In the data rows, zero lies at 4.5, halfway between 4 and 5.
Here is a table of points, one per row:
[5 4 6 7 4 4 3 4 4 3 1 6 4 5 6 4 6 4 6 4 6 7 1 5 4 6 8 2 4 7 3 5 4 7 7 6 4
 3]
[7 6 2 5 7 0 1 3 6 7 5 7 4 6 5 7 4 5 6 2 3 2 5 3 5 3 4 2 4 5 7 6 6 3 6 3 5
 4]
[6 8 7 2 4 7 2 3 3 3 5 5 4 3 5 4 3 4 5 4 2 3 6 2 0 2 6 6 5 4 2 4 7 5 4 3 4
 2]
[7 7 5 5 6 6 8 5 4 2 6 2 5 5 6 6 6 6 4 2 8 4 5 0 4 3 4 1 4 7 2 6 6 4 5 6 4
 3]
[5 4 6 1 1 5 5 5 3 7 3 6 6 6 3 6 3 5 2 7 4 3 4 3 4 7 7 2 4 6 6 4 4 3 5 3 4
 6]
[7 3 6 6 3 6 4 6 5 5 5 1 6 6 7 5 4 5 6 4 5 4 7 4 6 7 6 2 4 3 7 4 6 4 1 8 7
 5]
[5 7 2 4 2 4 6 7 6 4 5 4 5 7 4 5 6 6 6 4 5 4 4 7 3 5 5 6 4 7 5 4 3 6 1 3 3
 5]
[5 8 7 6 3 4 4 9 1 5 4 4 1 4 3 5 6 6 4 5 4 3 3 6 9 5 6 6 3 2 2 4 6 4 7 5 3
 5]
[7 4 2 4 7 5 9 5 2 8 3 4 5 3 6 4 8 2 5 5 6 6 6 5 4 3 5 4 7 3 6 2 4 6 5 6 4
 5]
[7 2 1 5 4 2 4 7 3 5 5 2 7 0 4 4 3 6 7 7 4 6 6 5 5 4 4 4 4 5 2 4 3 4 7 6 4
 4]
[7 4 6 6 5 3 6 4 3 2 5 5 1 9 6 4 5 1 4 4 3 5 5 5 6 5 3 5 7 5 2 2 1 4 2 1 6
 4]
[5 3 3 2 3 3 2 2 5 4 3 7 6 5 6 2 4 4 5 6 6 6 6 2 8 4 4 5 7 6 5 8 4 7 5 4 4
 4]
[3 8 5 6 4 5 4 6 4 6 3 2 7 5 3 4 5 5 5 5 5 4 3 4 3 5 5 3 7 6 4 5 2 3 4 2 8
 7]
[4 6 3 5 6 5 6 3 3 3 2 3 6 2 3 2 3 2 4 2 5 6 3 6 3 5 5 5 2 6 4 5 3 2 4 1 7
 3]
[2 5 2 5 7 6 5 6 4 6 5 3 2 3 6 5 3 3 5 3 2 4 3 2 7 4 7 5 5 1 7 7 4 5 5 4 9
 3]
[3 3 6 2 6 6 5 3 6 2 1 1 6 7 7 7 3 7 3 5 6 5 5 5 4 4 3 8 6 2 4 7 2 3 6 7 5
 6]
[3 5 4 4 5 2 5 5 4 4 5 3 6 5 5 5 6 2 6 6 5 2 9 6 6 4 9 6 6 4 4 7 2 4 5 4 1
 3]
[5 4 5 6 6 6 5 3 4 5 6 3 5 7 1 0 5 6 5 2 4 3 3 5 4 6 7 4 6 3 2 6 6 7 5 5 7
 6]
[6 2 4 3 2 3 6 9 7 6 3 6 4 4 2 4 6 4 1 5 6 6 7 4 4 3 7 5 5 1 2 8 7 3 2 2 5
 3]
[8 4 4 7 6 6 1 5 4 3 2 4 5 4 2 5 2 4 6 7 5 3 6 6 5 4 3 6 4 5 5 1 3 1 6 4 5
 3]
[2 1 4 7 4 4 4 3 2 3 3 7 5 4 4 7 5 5 7 2 9 2 8 8 2 4 6 5 5 4 4 5 6 3 2 4 8
 7]
[5 7 4 4 1 4 6 3 7 2 7 7 3 2 3 3 4 7 6 5 5 4 7 2 4 5 4 4 5 3 3 3 2 5 5 7 6
 8]
[4 2 3 3 6 6 6 3 3 8 4 6 6 5 5 7 3 4 2 2 4 5 4 4 3 6 4 5 4 4 5 2 6 5 7 6 4
 4]
[5 7 5 1 6 6 4 5 6 3 3 3 2 5 2 5 7 3 6 5 4 5 4 8 2 3 6 5 4 5 8 5 6 3 5 5 4
 4]
[5 2 4 5 4 6 5 7 3 5 6 6 8 7 5 6 1 4 5 1 2 6 5 6 5 3 3 5 6 5 3 3 7 6 6 4 3
 5]
[3 6 6 5 6 1 4 0 2 5 4 5 6 6 3 3 4 5 2 6 5 6 8 7 6 2 2 5 3 4 6 5 6 5 5 7 5
 6]
[5 5 6 5 3 4 6 6 6 5 1 4 4 4 7 4 6 1 8 4 3 2 4 6 4 7 0 4 2 2 4 6 6 6 4 6 5
 6]
[7 5 4 6 3 5 5 3 2 3 5 8 6 5 5 5 7 5 4 2 3 4 2 3 4 6 4 8 3 2 4 5 2 2 5 7 5
 4]
[4 6 1 3 5 7 1 6 4 8 5 5 3 7 6 4 4 5 3 5 2 6 6 4 5 4 4 4 1 5 2 6 4 4 3 4 5
 7]
[1 5 5 3 6 6 4 4 9 4 5 6 6 4 1 3 6 2 6 4 3 6 8 3 6 8 4 3 4 5 3 3 7 2 5 8 5
 3]
[3 5 3 7 3 2 3 6 7 2 2 3 4 5 2 7 6 3 2 3 3 7 4 2 3 5 3 7 6 4 5 3 4 5 5 6 2
 6]
[6 7 6 8 4 5 4 6 7 2 6 5 7 3 5 3 1 3 1 4 3 3 8 6 4 7 5 4 6 3 8 6 2 8 6 3 4
 6]
[5 6 5 4 4 5 2 2 5 8 6 4 2 4 4 6 5 2 3 2 6 3 5 7 6 5 4 3 6 6 2 6 2 7 6 7 5
 5]
[4 3 3 5 8 7 0 6 3 3 4 6 7 6 5 1 5 4 7 8 4 4 3 2 5 2 5 6 5 5 4 5 6 6 3 6 4
 4]
[3 5 2 8 1 4 6 3 5 3 7 6 4 5 7 3 4 4 2 7 3 2 0 6 2 4 5 4 5 5 5 5 6 1 3 9 4
 3]
[4 4 6 6 4 8 5 2 4 6 5 7 4 1 3 5 6 7 5 3 0 6 5 6 6 2 5 3 3 5 6 4 1 4 0 5 2
 3]
[3 6 4 2 5 1 3 4 2 2 5 3 7 5 3 8 4 6 5 6 1 5 2 5 3 7 6 3 5 3 4 3 6 9 2 3 5
 2]
[6 1 8 5 6 3 4 3 5 4 8 3 7 4 3 6 6 3 3 4 5 4 0 6 6 2 3 3 6 2 3 4 7 3 3 4 3
 7]
[5 3 6 4 7 3 3 7 2 3 8 6 1 2 5 5 3 4 4 5 6 5 6 5 0 6 4 1 2 4 6 5 3 3 5 5 4
 6]
[6 2 3 2 4 7 4 6 7 3 3 4 5 6 4 3 8 5 2 5 4 1 5 6 3 2 3 2 3 3 6 4 3 7 6 4 5
 3]
[3 5 6 4 5 4 4 6 4 3 5 6 6 7 5 2 3 8 4 5 6 6 4 3 5 3 7 4 4 5 7 0 4 3 7 3 5
 3]
[7 4 5 5 4 4 8 2 6 7 3 4 3 7 3 4 0 4 5 7 4 3 5 4 3 6 4 6 3 3 3 5 6 5 2 6 4
 1]
[3 5 6 3 6 2 7 7 3 4 4 5 5 1 6 4 4 6 0 6 4 6 4 4 6 4 3 3 4 5 4 5 4 4 3 4 7
 2]
[6 4 4 2 4 5 5 4 5 3 4 6 4 4 5 4 2 4 6 4 4 7 2 9 5 4 7 5 6 4 6 4 7 6 8 5 7
 4]
[6 5 6 7 8 4 6 4 9 5 4 6 5 2 6 6 6 5 2 5 2 4 5 5 5 5 9 8 4 9 5 4 7 6 4 4 5
 7]
[3 7 4 7 3 6 3 2 7 4 5 6 5 4 7 6 5 7 5 7 6 6 4 6 4 4 2 2 4 0 3 6 5 3 5 0 3
 3]
[2 2 4 6 5 4 7 5 7 4 4 5 2 6 4 4 3 6 8 6 1 4 4 5 5 4 2 2 3 6 3 6 4 5 5 3 3
 6]
[2 2 5 4 4 1 5 3 4 4 7 2 6 5 4 3 5 5 4 2 4 2 4 5 6 4 6 6 0 6 5 3 3 6 5 3 6
 4]
[3 5 2 5 5 5 5 3 3 3 4 3 1 7 3 1 3 6 1 6 7 5 5 4 5 4 3 3 7 5 7 4 8 5 4 4 3
 4]
[6 2 7 7 4 5 4 5 5 7 3 3 4 6 3 5 6 4 3 4 4 5 5 4 4 7 5 4 4 6 5 5 2 4 7 3 4
 3]
[3 4 5 6 6 4 4 4 4 5 8 4 3 6 6 6 7 5 3 6 5 8 7 4 3 7 4 6 4 6 3 4 5 6 3 5 6
 3]
[6 3 3 1 2 5 3 4 4 2 5 2 3 4 7 4 5 7 5 2 2 6 6 4 8 6 4 5 5 6 7 6 5 2 4 5 5
 6]
[3 2 4 6 4 5 3 4 5 2 3 4 2 4 4 7 5 4 4 3 6 4 5 1 4 6 6 4 4 3 6 3 5 6 4 4 3
 5]
[5 6 7 5 2 2 3 5 4 6 3 4 4 4 5 3 4 2 7 5 6 8 3 3 6 2 4 5 3 3 6 1 4 6 3 4 5
 7]
[4 5 4 3 6 5 5 5 4 5 8 7 4 5 1 7 2 4 6 6 7 6 2 4 4 4 4 6 7 5 6 8 2 6 2 7 5
 5]
[4 5 5 3 6 4 6 6 2 3 4 8 6 4 4 2 5 6 3 5 7 5 3 3 4 6 1 7 2 5 7 8 4 5 4 3 3
 5]
[4 6 3 3 6 6 7 2 4 3 2 6 4 3 5 6 6 5 3 7 3 2 4 3 7 4 4 3 6 5 3 2 4 5 6 4 6
 6]
[4 3 6 5 2 5 7 3 2 6 8 3 4 5 4 5 7 3 7 7 3 5 7 3 2 4 3 7 6 6 7 6 6 4 8 2 5
 6]
[2 6 5 5 3 5 3 7 4 5 4 4 5 2 5 6 4 3 4 3 5 4 5 5 5 3 1 5 8 9 5 6 6 5 3 7 6
 2]
[3 4 5 4 2 3 4 5 6 5 4 2 2 2 4 3 2 3 5 5 6 3 2 2 3 2 6 3 3 5 4 5 3 4 4 5 3
 6]
[4 3 6 5 4 4 3 4 6 9 3 5 3 3 5 4 4 8 4 3 6 4 5 3 2 3 3 8 5 4 4 2 4 7 6 5 6
 2]
[7 3 4 4 4 7 3 3 5 5 6 3 3 0 4 5 5 5 4 5 7 2 3 5 7 8 3 6 5 5 4 3 7 5 3 1 3
 5]
[2 4 5 2 6 3 4 5 4 6 3 6 3 4 8 2 4 6 5 4 4 4 4 5 3 8 5 4 9 4 3 2 5 2 3 4 1
 6]
[6 6 6 5 5 3 4 3 5 7 3 2 4 4 3 3 6 8 7 3 3 5 4 5 3 5 4 4 7 4 4 7 3 3 3 4 1
 5]
[5 6 3 4 4 6 4 2 4 5 5 2 6 4 7 5 4 2 4 5 5 7 4 4 3 4 7 5 2 5 3 4 5 5 6 4 2
 8]
[3 6 5 5 6 7 7 5 5 5 5 6 5 6 6 6 3 3 7 2 7 4 5 5 7 4 5 5 2 5 6 4 5 5 4 4 0
 4]
[3 6 4 4 5 4 4 7 8 6 9 4 6 6 5 3 5 4 6 5 7 4 3 6 5 5 4 6 5 5 5 2 3 3 6 4 5
 3]
These points spread out most along one direction. Take the direction at right angles to it along which they spread out most. Then take the direction at right angles to both along which they spread out most. Go by this last direction. For each point below, how far along it does it lie, from 0 to 99? 50 is the average, and the first point above lies past it. One standard deviation of the points above along it is 16.
[5 4 5 6 6 6 5 3 4 5 6 3 5 7 1 0 5 6 5 2 4 3 3 5 4 6 7 4 6 3 2 6 6 7 5 5 7
 6] 55
[8 4 4 7 6 6 1 5 4 3 2 4 5 4 2 5 2 4 6 7 5 3 6 6 5 4 3 6 4 5 5 1 3 1 6 4 5
 3] 72
[2 6 5 5 3 5 3 7 4 5 4 4 5 2 5 6 4 3 4 3 5 4 5 5 5 3 1 5 8 9 5 6 6 5 3 7 6
 2] 24
[5 3 3 2 3 3 2 2 5 4 3 7 6 5 6 2 4 4 5 6 6 6 6 2 8 4 4 5 7 6 5 8 4 7 5 4 4
 4] 27
[6 7 6 8 4 5 4 6 7 2 6 5 7 3 5 3 1 3 1 4 3 3 8 6 4 7 5 4 6 3 8 6 2 8 6 3 4
 6] 55
[6 2 4 3 2 3 6 9 7 6 3 6 4 4 2 4 6 4 1 5 6 6 7 4 4 3 7 5 5 1 2 8 7 3 2 2 5
 3] 37
[3 5 4 4 5 2 5 5 4 4 5 3 6 5 5 5 6 2 6 6 5 2 9 6 6 4 9 6 6 4 4 7 2 4 5 4 1
 3] 50
[7 6 2 5 7 0 1 3 6 7 5 7 4 6 5 7 4 5 6 2 3 2 5 3 5 3 4 2 4 5 7 6 6 3 6 3 5
 4] 47
[7 7 5 5 6 6 8 5 4 2 6 2 5 5 6 6 6 6 4 2 8 4 5 0 4 3 4 1 4 7 2 6 6 4 5 6 4
 3] 35
[5 2 4 5 4 6 5 7 3 5 6 6 8 7 5 6 1 4 5 1 2 6 5 6 5 3 3 5 6 5 3 3 7 6 6 4 3
 5] 53
[2 5 2 5 7 6 5 6 4 6 5 3 2 3 6 5 3 3 5 3 2 4 3 2 7 4 7 5 5 1 7 7 4 5 5 4 9
 3] 55
[5 6 7 5 2 2 3 5 4 6 3 4 4 4 5 3 4 2 7 5 6 8 3 3 6 2 4 5 3 3 6 1 4 6 3 4 5
 7] 75
[3 6 4 4 5 4 4 7 8 6 9 4 6 6 5 3 5 4 6 5 7 4 3 6 5 5 4 6 5 5 5 2 3 3 6 4 5
 3] 63
